[110 140 138  92 135 148 177 135 108 106 122  92 189 146 170 108 132 136
 113 158 104 119 132  98 139 145  96 132 143  99 163  97 117 136  77 135
  97 102 119 214 105 153 107 118 170 116 114  95  95 121 135 106 142 143
 132 104 108 117 117 126 164  93 158] : Vodi
[200 105 149 103 176 122 112 105 169 163 157  81 113 129 203 153 118 115
 104 147  99 160 119  86  97 143  80 120 139 127  64 120  94 103  76  81
  89 137 135 140 110 145 121 172 120 106 160 131 103 123 127 161 167 139
 119 120 162 131 103  99  79  79 118] : banob
[177 118 143 110 105 136 163 122  97 108 189 106 148 135 135  95 164 135
 138  96 132 158  97 117 104  99  98  77 113 102 142 117  92 132 132 119
 170 106 144 158 108 139 214 140 143 108 119  92  95  93 132 107 152 136
 170 145 126 121 117 114 104 135 116] : gur
[106 103 203 163  81  86 119 115 120 135 172 140 149 122 200 161 169 131
 153 119  89 131  79 118 127 139  97  76 113 123 121 160 103 157  79 137
 112 103 129 176 120  64 118 143 110  99  81 160 120 103 105  99  94 105
 139 103 162 167 120 127 145  80 147] : nem
[109 178  59 104 195 139  89 122 116 184  66 161 123 140  67 123  74  89
 110 177 190 128 212 107 144 129 142 195 157 126 169 109 166  95 169 128
 124 143 117  36 110 196 118 105 157 188 184  93 174 149 127 196 161 136
 114 184  97 108 150 138  92 167  77] : Kuvu
[100 126 161 156 108 107 118 127 111 121 111 145 141 130 180 142 127 116
 135 134  77 107 143 107 119 109 146 108 113 136  97 188 157 146 101 150
 111 111 136 130 130 119 118 107 137 121 116 113 113 152  70  74 123 118
 123 139 174  99 119 144 153  74 136] : Fogib
perm: [127 106  99 161 203  79 163  86 120 121 140 160 167 139 157  89 120 139
 147  81 103 105  76 137 119 123 122 120 143 120 160  79  80 118 103  97
 119 103  99 127 162 110 176  81  64 118 112 131 135 153 200 169 149 129
 145 113 103 103 131 105 172 115  94]
nem
which: [200 105 149 103 176 122 112 105 169 163 157  81 113 129 203 153 118 115
 104 147  99 160 119  86  97 143  80 120 139 127  64 120  94 103  76  81
  89 137 135 140 110 145 121 172 120 106 160 131 103 123 127 161 167 139
 119 120 162 131 103  99  79  79 118]
banob
diff Kuvu: [109 178  59 104 195 139  89 122 116 184  66 161 123 140  67 123  74  89
 110 177 190 128 212 107 144 129 142 195 157 126 169 109 166  95 169 128
 124 143 117  36 110 196 118 105 157 188 184  93 174 149 127 196 161 135
 114 184  97 108 150 138  92 167  77]
54, [136]
perm: [105 214 142 135 135 136  95 117 177 119 145 170 113 139 170 117  99 163
  77 132  95 148 158 135 135  96 132 122 164 108  97 118 132 102 136 121
 152 132 116 108 114 158 126 108 110 143 104 143 104 144 106  93  97 106
 138 140  92 107  98  92 119 117 189]
gur
succ: [212]
[107]
diff banob: [200 105 149 103 176 122 112 105 169 163 157  81 113 129 203 153 118 115
 104 147  99 160 119  86  97 143  80 120 139 127  64 120  94 103  76  81
  89 137 135 140 110 145 121 172 120 106 160 131 103 123 127 161 167 139
 119 120 162 132 103  99  79  79 118]
58, [131]
which: [106 103 203 163  81  86 119 115 120 135 172 140 149 122 200 161 169 131
 153 119  89 131  79 118 127 139  97  76 113 123 121 160 103 157  79 137
 112 103 129 176 120  64 118 143 110  99  81 160 120 103 105  99  94 105
 139 103 162 167 120 127 145  80 147]
nem

[116 157 138 112]  bag
[137 131 132 115]  Taseb
[153  41 159 111]  farid
[103 159 139 101]  Rato
[166 140  94 147]  miru
[117 120 140 133]  podug
[113 107  77 146]  visuz
where: [146]
visuz, 4
where: [139]
Rato, 3

[202  93  99 103 129  72 123 130 171 188  99 127 156 109 172 140 118 207
 135 154] -> noku
[147 143 129 162 112 106 121 136 119 150 131 134 109 150  88  89 111 121
 148 145] -> rul
[147 143 129 162 112 106 121 136 119 150 131 134 109 149  88 136 111 121
 165 145] -> retif
diff rul: [147 143 129 162 112 106 121 136 119 150 131 134 109 150  88  89 111 120
 148 145]
18, [121]
rest: [131 134 109 150]
[ 88  89 111 121 148 145]
where: [165]
retif, 19

[166  97 109 102  97  59 142  63  76 149]  pim
[152 116 117 115  92  36 172  95 119  96]  nen
[172  89 110  94  97  70 134  61  75 156]  sabad
[130 169 135 113  95  36 171  95 119  98]  Doko
[129 169 135 113  94  36 171  95 119  99]  bos
[133 156 133 116  91  32 170  89 113 103]  Fotis
[155 112 114 113  93  40 155  69  84 133]  pib
[171  90 110  96  97  69 136  60  76 155]  luged
[152 116 117 115  92  37 158  71  87 128]  zuba
[133 156 133 116  91  32 171  89 113 103]  neze
[133 156 133 116  91  32 160  73  90 125]  Fegil
diff bos: [128 169 135 113  94  36 171  95 119  99]
1, [129]
rest: [160  73]
[ 90 125]
diff Fegil: [133 156 133 116  91  32 159  73  90 125]
7, [160]

[107 129 134 123  62 103 129 116] = Rubi
[ 95 227 129 122 129 102 129 188] = Kub
[107 134 129 123  61 116  62 104] = sovog
rest: [134 129 123]
[ 61 116  62 104]
perm: [ 62 103 107 116 123 129 129 134]
Rubi
rest: [129 123  61]
[116  62 104]
rest: [129 134 123]
[ 62 103 129 116]
diff Kub: [ 95 227 129 122 128 102 129 188]
5, [129]
which: [107 134 129 123  61 116  62 104]
sovog
diff Rubi: [107 129 134 123  62 103 128 116]
7, [129]

[184 132 154  46  75] = pige
[129 192 213  96  68] = ber
[172 137 112  73 109] = vas
[185  97  23 111 109] = Lus
[184 133 154  46  75] = zosiv
where: [112]
vas, 3
diff pige: [184 131 154  46  75]
2, [132]
rest: [184 132 154]
[46 75]

[ 87  75 169 122]  viz
[221  62 127 196]  nuta
[196 221  62 128]  Podod
diff viz: [ 87  75 169 121]
4, [122]
perm: [ 62 128 196 221]
Podod
diff viz: [ 86  75 169 122]
1, [87]

[169 115 136 140  91 112 151 117 138 170 110 114 141 144 114 151  78  93
  64 102 111 126 127 119 115 153 137 153 113 132  96 119  98  66 163 111
 187 138 132 140 161  95 114] -> fadaf
[121 123 135 131 150 188 107 102 152 109 171  94 101 135 123 132 204 131
 157 130 127 158 109 125 132 105 136  91 156 102 160 132 162 160 122 143
 104 170 122 137 105 130 135] -> fuloz
[139 138 132 116 115  78 167 148 123 119 126 171 149 100  92 121  38 122
 109 133 156  96 133 137 136 161  94 161 103 131 109 104  85 117 102 117
 106  89 153  84 168 120 153] -> gamus
[124 108 142 108 156 115 111 121 149 163 115 133 138 124 170 129 183 195
 141 128 114 163 173 117 113 129 150  96 121 166 158 179 142 154 135 130
 148 161 135 190 104 130 106] -> Sak
[ 88 150 120 125 161 131 104 160 112  82 129 134 107 131 177  67 155 158
 157 147 116 121 144 140 137 111 143 126 126 144 155 135 156 142 114 126
  99 108 122 130  61 158 127] -> mirar
[125 137  90 156  80 136 122 127  96 167 107 122 135 142  98 175  99  55
 137 126 140  93  78 130 134 101 108 153 151  94  71  96 125 120 145 142
 138  85  92  85 172 140 125] -> zopi
[169 107 172 117 143 151 149  99 186 117 172  97 115 132 115 118 145 146
  81 107 113 170 144 119 118 162 147 109 116 129 165 136 121 101 135 111
 144 199 161 163 119  85 133] -> Gad
[162  95 152  96 125  86 155 103 148 163 115 157 168  97  93 182 114 175
 120 119 156 151 160 114 114 159 107 109 112 148 132 160  97 156 119 130
 138 158 157 153 190 103 130] -> nobof
diff nobof: [162  95 152  96 125  86 155 103 148 163 115 157 168  97  93 182 114 175
 120 119 156 151 160 114 114 159 107 109 112 148 132 160  97 156 119 130
 139 158 157 153 190 103 130]
37, [138]
rest: [148 163 115]
[157 168  97  93 182 114 175 120 119 156 151 160 114 114 159 107 109 112
 148 132 160  97 156 119 130 138 158 157 153 190 103 130]
diff Gad: [169 107 172 117 143 151 149  99 186 117 172  97 115 132 115 118 145 146
  81 107 113 170 144 119 118 162 147 109 116 129 165 136 121 101 135 111
 144 199 161 163 119  86 133]
42, [85]
where: [188]
fuloz, 6
diff fadaf: [169 115 136 140  91 112 151 117 138 170 110 114 141 144 114 151  78  93
  65 102 111 126 127 119 115 153 137 153 113 132  96 119  98  66 163 111
 187 138 132 140 161  95 114]
19, [64]
diff nobof: [162  95 152  96 125  86 155 103 148 163 115 157 168  97  93 182 114 175
 120 119 156 151 160 114 114 159 107 109 112 147 132 160  97 156 119 130
 138 158 157 153 190 103 130]
30, [148]
where: [89]
gamus, 38

[128 150 160 153 128 149 237 128 159 158 151 142 168 149 128 198 128 141
 128 128 151 182 147 133 193 151 153 128 161 149 128 140 128 128 175 148
 162 150 171 171 128] = debu
[136 185 162 158 158 128 132 134 142 170 143 147 143 155 140 147 238 179
 159 128 128 158 162 130 153 140 151 161 171 128 153 150 128 128 206 142
 160 128 149 146 153] = Kov
[154 149 128 202 158 147 154 137 158 158 128 184 189 146 138 153 165 198
 140 128 128 164 158 168 165 149 148 159 161 144 140 164 128 128 141 128
 141 161 204 128 147] = depur
where: [189]
depur, 13
perm: [140 161 128 149 141 154 128 128 161 202 148 147 128 147 128 198 189 168
 153 184 158 204 158 140 128 141 128 154 159 158 165 165 128 137 138 158
 144 149 146 164 164]
depur
where: [137]
depur, 8
which: [136 185 162 158 158 128 132 134 142 170 143 147 143 155 140 147 238 179
 159 128 128 158 162 130 153 140 151 161 171 128 153 150 128 128 206 142
 160 128 149 146 153]
Kov
diff depur: [154 149 128 202 158 147 154 137 158 158 128 184 189 146 138 153 165 198
 140 128 128 164 158 168 165 149 148 159 161 144 140 164 128 128 141 128
 141 161 203 128 147]
39, [204]
where: [136]
Kov, 1

